128 stands for zero in the data rows.
Here are some points, one per row:
tensor([ 98,  72,  63, 119, 124, 129,  82,  83, 122, 170, 173,  83,  83, 144, 108,  76, 201, 124, 136, 173, 123, 100,  78, 169, 196, 148,  90, 118,  96,  75,  76,  89, 120, 115, 194, 170, 134,  77, 173,  82,  98, 172, 156])
tensor([100, 135,  93,  98, 132, 121, 189,  92, 165,  75,  88, 156,  57, 146, 184,  91, 110,  73, 197, 172,  54,  99,  96, 142, 119, 128,  64,  70, 113, 130, 120, 108, 132,  83, 163, 149,  89, 101, 153,  88,  91, 178, 122])
tensor([161, 181, 172, 128,  86, 116, 191, 153, 154, 181,  94,  96, 123,  85, 111,  74,  77, 192, 166, 116, 141, 127, 154, 161, 108, 162, 218, 166,  71, 175,  56,  72, 102, 108, 169, 188, 122,  86, 196, 132,  90,  79, 119])
tensor([187,  70, 196, 102, 119,  59, 132,  55, 115, 120,  93, 107, 131, 126, 178,  80, 110, 191,  69,  77,  82, 141,  47,  65,  65, 125,  91, 144, 162, 153, 128, 154, 159, 166, 155, 114, 170, 138, 189, 128, 172, 117, 154])
tensor([ 77, 127, 113,  78,  75, 199, 181, 164, 107, 193,  72, 107, 157, 168, 144, 120, 194,  76, 120,  89,  97, 115,  75,  77, 120, 102, 183, 148, 113,  91, 174,  47, 178, 144,  98,  78, 179, 106,  92, 157, 128, 168, 100])
tensor([196,  65,  78, 162,  93, 143, 106, 144, 194, 208, 138, 186, 160, 135, 184, 141,  90,  93, 178, 118, 154,  67,  70, 162, 110, 103, 119, 169, 109, 134, 110, 180, 105, 150,  63,  90, 144, 191, 147,  50, 145,  96, 148])
tensor([ 93, 188,  66, 134, 201, 140,  87,  88, 116, 104,  85,  98,  81, 149, 190, 100, 179, 189, 154,  90,  80, 155, 183,  87, 191,  93, 127, 107, 160, 160, 145, 171, 113,  95,  96, 116, 139, 160, 102,  82, 157,  63,  59])
tensor([ 89, 115, 137, 128, 120,  93, 157, 133, 116,  93, 137, 116, 162, 171, 166, 116, 130,  93,  99,  58,  95,  72, 172, 170, 173, 174,  93, 175,  73, 102,  61, 155, 110,  88, 147,  91,  66, 103,  67, 152, 195,  82, 185])
tensor([ 78, 130, 120,  96, 135, 102,  98,  68,  98, 178,  76, 114, 144, 138,  80,  83, 102, 105,  79, 119, 148, 186, 120, 208,  99, 120, 104,  63,  56, 180, 165, 139, 172, 185,  93, 182, 130, 201, 102, 152, 118, 136, 167])
tensor([111, 151,  67, 139,  60,  55, 105,  78, 135,  97, 194, 160,  88, 155,  89, 180, 108, 110,  72, 163, 137, 142, 144, 105,  85,  83, 202, 154, 114, 108,  77,  92, 178,  95,  78, 185, 107, 129, 135, 109, 168, 150,  77])
tensor([205, 118,  75,  88,  72, 103, 159, 135, 180, 127,  67, 125, 152, 170,  67,  81, 194, 128,  73, 180, 151,  97, 124, 135, 145, 149, 142,  66, 173,  75, 149, 182,  95, 166, 104,  99, 131,  68, 153, 176, 110,  52, 145])
tensor([157,  63, 181, 114, 118,  87, 170, 133, 127, 130, 185,  88, 144, 130,  88,  98, 122,  87,  94,  80, 133, 162, 185, 165, 154,  87, 191,  72, 152,  97, 187, 177,  67,  59, 161,  93, 123, 165, 158,  93, 100, 182,  54])
tensor([ 77, 149,  99,  97, 133, 110, 101, 175,  71,  78, 201, 114, 160, 143,  92,  60,  79, 173, 187, 110,  87,  79,  81, 136,  80,  89, 139, 131, 166, 135, 112, 168, 104, 164,  83,  98, 188,  68,  90, 163, 128, 160, 177])
tensor([140, 176, 101, 195, 130,  88,  74, 145, 194, 115, 126, 117, 154, 130, 105, 122,  98, 103,  74, 188, 102, 165, 186,  62,  78,  86, 126, 167, 116, 134, 100, 101, 177, 109, 126, 105, 103,  67,  49,  62,  66, 145, 120])
tensor([ 68, 143, 159, 141, 127, 143,  83, 170, 175, 161, 146, 145, 141, 124,  98, 154,  94, 116, 159, 105, 138,  96,  88, 132, 162,  75, 109, 163, 162, 151, 193, 154, 131, 188, 204, 200,  43, 134, 147, 129, 152, 106,  75])
tensor([ 72, 148, 164,  79, 147, 112, 178, 155, 196, 198, 156, 180,  62,  84,  84, 187, 167, 197,  81, 143, 133,  85, 120,  77, 141, 171, 109,  77, 146, 179, 131, 112,  99,  77, 158,  94, 156, 154,  94, 159, 146, 120, 190])
tensor([133, 105, 133, 209, 123,  97,  90, 167, 169, 140, 172, 113, 165,  58, 152, 106, 186,  78, 176, 106, 105, 109, 189,  98,  49, 191,  62, 119, 113, 148, 185,  71,  66,  84, 100, 162, 187, 146, 159, 186, 129,  75,  74])
tensor([175, 132,  98,  84, 217, 106,  77, 122,  87, 183,  83, 112, 166, 131, 170, 147, 165, 152, 204, 161,  94, 175, 165, 105,  45, 152, 181,  97,  94, 113,  93, 178, 102,  82, 173, 154,  71, 145,  74, 164, 151, 183, 115])
tensor([133,  59, 145,  91,  69, 183, 138, 172, 154,  75, 114, 105, 181, 174, 207, 171,  90, 187,  82, 174, 157, 160, 188, 113, 187,  51, 109, 128,  75, 150, 121, 141, 132, 123, 105, 179, 165, 150, 199, 175,  97, 165, 197])
tensor([181, 170, 137, 133, 101, 131, 182, 169, 118, 154, 176, 180, 174, 148,  83, 172, 139, 133, 152,  75,  95, 207, 148, 164, 180, 111,  93, 110, 170, 131, 101, 127, 187, 183, 200, 125, 170, 161, 122, 121, 140, 165, 121])
tensor([ 81, 173, 167, 107, 131, 120,  48, 167, 130, 121, 129, 117, 104, 152, 107, 192,  95, 118, 163, 137, 168,  94, 108, 185, 110, 134,  74, 179, 143, 143, 151, 150, 172, 129, 178,  76, 131, 136, 134, 153, 113,  94,  49])
tensor([117, 146, 158, 170, 173, 160, 104,  74, 122,  87,  86, 203, 185,  91, 108, 171, 175, 114, 125,  85, 182, 175,  65, 148, 143,  97, 107, 154, 176, 166, 103,  79,  50,  65,  94,  89,  94,  43, 143, 112,  67, 158,  99])
tensor([ 79,  60,  60, 189,  96, 189, 173, 124, 146,  76,  93, 127,  94,  47, 129, 107,  62, 172, 175, 122, 121, 206, 123, 102, 143, 198, 178, 162, 150,  94, 152, 158, 180, 105, 144,  97, 116, 136,  94, 159, 112,  76, 119])
tensor([141, 171, 158,  98, 221, 160, 164,  47, 209,  64, 144,  90, 119, 137,  90, 153, 136, 107, 141,  83, 170, 109, 176,  98, 132, 168, 132, 191, 134,  79, 167, 144, 161, 159, 100, 162, 171, 138, 160, 157, 119, 185, 178])
tensor([179,  78, 180, 137, 185, 158, 124, 116, 117, 133, 119,  89, 159, 133, 111, 140,  80, 126,  86, 208, 146, 148,  66, 162, 192, 180, 130,  90,  67, 176, 140, 120, 157, 155,  84, 157, 178, 124,  64, 153, 176, 147,  57])
tensor([207,  87, 121,  67, 132, 120,  95, 173,  70, 119, 110, 207,  90, 108, 175, 102, 141, 175, 115, 103, 194,  56, 159,  95, 154, 174, 110,  72, 143, 102, 168,  48, 200, 150,  84, 163,  75, 152,  93,  88, 110, 126, 123])
tensor([130, 184, 169, 180, 148, 188, 175,  62,  37, 171, 194, 161, 156, 127, 145, 164, 116, 126,  87, 202, 126, 120, 129, 159,  90, 113, 119, 116, 125,  54, 189, 160, 183,  88, 147, 133, 107, 108, 172, 100,  95,  53, 181])
tensor([125,  83, 139, 184, 172, 220,  88, 173,  84,  65, 125, 126,  68, 113,  66, 169, 169, 133, 103, 133, 116, 134, 162, 116,  42, 135, 155, 149, 141, 124,  91, 105,  43, 173, 132,  86,  91, 152, 137,  67, 166, 128, 161])
tensor([150, 185,  93, 132, 157,  66, 196, 157,  69, 108, 162,  97, 110, 138, 159, 153,  82, 114, 147, 131, 170, 133,  94, 144, 155,  84,  84, 180, 163, 117, 129, 106,  40, 176, 139,  97, 168, 164,  60, 161, 122, 124, 132])
tensor([103, 176, 199, 163,  46, 139,  91, 143,  66, 117, 102, 121,  73,  84, 170, 130, 149,  56, 148, 138, 142, 128, 145, 101, 192, 156, 198, 103, 163, 162,  69, 153, 126, 174,  68, 111,  91, 135, 184, 131, 180, 156, 186])
There is one direction along which these points spread out most. Take the direction at right angles to it along which they spread out most. Go by this last direction. Where along it does each point below lie, from 0 to 99? 50 is the average, and the first point above lies past it. One standard deviation of the points above along it is 16.
tensor([150, 185,  93, 132, 157,  66, 196, 157,  69, 108, 162,  97, 110, 138, 159, 153,  82, 114, 147, 131, 170, 133,  94, 144, 155,  84,  84, 180, 163, 117, 129, 106,  40, 176, 139,  97, 168, 164,  60, 161, 122, 124, 132]) 17
tensor([175, 132,  98,  84, 217, 106,  77, 122,  87, 183,  83, 112, 166, 131, 170, 147, 165, 152, 204, 161,  94, 175, 165, 105,  45, 152, 181,  97,  94, 113,  93, 178, 102,  82, 173, 154,  71, 145,  74, 164, 151, 183, 115]) 76
tensor([ 77, 149,  99,  97, 133, 110, 101, 175,  71,  78, 201, 114, 160, 143,  92,  60,  79, 173, 187, 110,  87,  79,  81, 136,  80,  89, 139, 131, 166, 135, 112, 168, 104, 164,  83,  98, 188,  68,  90, 163, 128, 160, 177]) 30
tensor([181, 170, 137, 133, 101, 131, 182, 169, 118, 154, 176, 180, 174, 148,  83, 172, 139, 133, 152,  75,  95, 207, 148, 164, 180, 111,  93, 110, 170, 131, 101, 127, 187, 183, 200, 125, 170, 161, 122, 121, 140, 165, 121]) 22
tensor([157,  63, 181, 114, 118,  87, 170, 133, 127, 130, 185,  88, 144, 130,  88,  98, 122,  87,  94,  80, 133, 162, 185, 165, 154,  87, 191,  72, 152,  97, 187, 177,  67,  59, 161,  93, 123, 165, 158,  93, 100, 182,  54]) 46
tensor([207,  87, 121,  67, 132, 120,  95, 173,  70, 119, 110, 207,  90, 108, 175, 102, 141, 175, 115, 103, 194,  56, 159,  95, 154, 174, 110,  72, 143, 102, 168,  48, 200, 150,  84, 163,  75, 152,  93,  88, 110, 126, 123]) 70
tensor([133, 105, 133, 209, 123,  97,  90, 167, 169, 140, 172, 113, 165,  58, 152, 106, 186,  78, 176, 106, 105, 109, 189,  98,  49, 191,  62, 119, 113, 148, 185,  71,  66,  84, 100, 162, 187, 146, 159, 186, 129,  75,  74]) 55
tensor([125,  83, 139, 184, 172, 220,  88, 173,  84,  65, 125, 126,  68, 113,  66, 169, 169, 133, 103, 133, 116, 134, 162, 116,  42, 135, 155, 149, 141, 124,  91, 105,  43, 173, 132,  86,  91, 152, 137,  67, 166, 128, 161]) 54
tensor([205, 118,  75,  88,  72, 103, 159, 135, 180, 127,  67, 125, 152, 170,  67,  81, 194, 128,  73, 180, 151,  97, 124, 135, 145, 149, 142,  66, 173,  75, 149, 182,  95, 166, 104,  99, 131,  68, 153, 176, 110,  52, 145]) 63
tensor([130, 184, 169, 180, 148, 188, 175,  62,  37, 171, 194, 161, 156, 127, 145, 164, 116, 126,  87, 202, 126, 120, 129, 159,  90, 113, 119, 116, 125,  54, 189, 160, 183,  88, 147, 133, 107, 108, 172, 100,  95,  53, 181]) 47
tensor([179,  78, 180, 137, 185, 158, 124, 116, 117, 133, 119,  89, 159, 133, 111, 140,  80, 126,  86, 208, 146, 148,  66, 162, 192, 180, 130,  90,  67, 176, 140, 120, 157, 155,  84, 157, 178, 124,  64, 153, 176, 147,  57]) 45
tensor([ 98,  72,  63, 119, 124, 129,  82,  83, 122, 170, 173,  83,  83, 144, 108,  76, 201, 124, 136, 173, 123, 100,  78, 169, 196, 148,  90, 118,  96,  75,  76,  89, 120, 115, 194, 170, 134,  77, 173,  82,  98, 172, 156]) 71
